In the data rows, 128 means zero.
Here are some numbered points:
[142 142 127 108 111 130 141 133 125 132 132 122 120 122 109 112] 0
[ 33   0  46 191 226 158 117 116 116 107 124 139 140 155 208 212] 1
[140 111  90 107 142 151 137 125 128 128 123 122 130 125 115 129] 2
[133 170 161 112  91 120 141 136 127 129 129 124 125 125 111 124] 3
[ 83 134 206 220 139  69  73 121 143 142 135 134 125 113 100  98] 4
[118 148 145 129 138 140 126 122 124 126 128 136 133 133 146 130] 5
[125 124 129 132 137 134 132 126 126 133 130 125 126 122 112 109] 6
[188 187 137  57  28  78 147 169 151 134 134 125 110 103 103 100] 7
[165 178 134  77  71 121 155 145 128 130 127 115 116 122 114 118] 8
[101 170 219 172  81  65 111 149 141 133 135 127 117 114 110 105] 9
New points follow, each followed by the numbers of its three nearest points above, looking only along the 3 directions in which the numbered points spread most, nearest first.
[142 172 144 100 103 135 144 131 125 129 124 124 131 126 124 154] --> 0 3 8
[139 110  93 107 141 150 138 128 126 130 126 119 128 123 114 130] --> 2 6 5
[146  80  47  99 163 170 138 120 122 122 115 125 132 129 131 169] --> 2 5 6
[144  92  71 109 159 162 135 121 125 125 118 122 131 129 131 159] --> 2 5 6
[134  77  65 108 157 161 137 123 123 128 121 123 129 129 122 145] --> 2 6 5
[ 81 121 191 227 191 129  89  74  85 113 140 149 141 126 107  95] --> 4 6 5
[139  80  57  99 152 162 146 124 128 128 120 121 127 127 114 135] --> 2 6 5
[105 165 222 184  92  49  88 144 150 141 139 134 121 107 102 100] --> 9 4 3
[ 99 157 201 158 101  97 128 136 128 132 132 128 127 126 114 125] --> 9 3 5
[129 171 162 111  93 124 145 131 126 130 125 123 132 127 118 143] --> 3 0 5
[146 141 114 105 137 152 134 121 124 123 119 133 135 128 147 163] --> 2 5 6
[128  84  78 122 164 157 132 119 124 124 121 126 133 124 121 148] --> 2 5 6
[120  42  41 112 174 171 136 121 122 123 117 120 131 126 121 155] --> 2 5 6
[171  89  28  62 140 174 152 130 127 127 117 111 128 129 124 155] --> 2 0 6
[ 27   0  82 206 214 144 109 115 114 115 129 139 137 162 199 167] --> 1 5 2
[142  94  72  96 141 160 144 128 125 128 121 117 124 127 114 129] --> 2 6 0
[141 113  95 110 141 150 138 125 126 130 128 120 127 121 115 131] --> 2 6 5
[122 182 187 119  78 110 146 139 128 131 125 120 126 120 117 143] --> 3 0 8
[135 108  95 111 139 155 138 127 124 128 124 123 128 126 115 133] --> 2 6 5
[151 164 114  89 132 159 136 119 128 121 124 137 137 146 179 148] --> 2 0 5
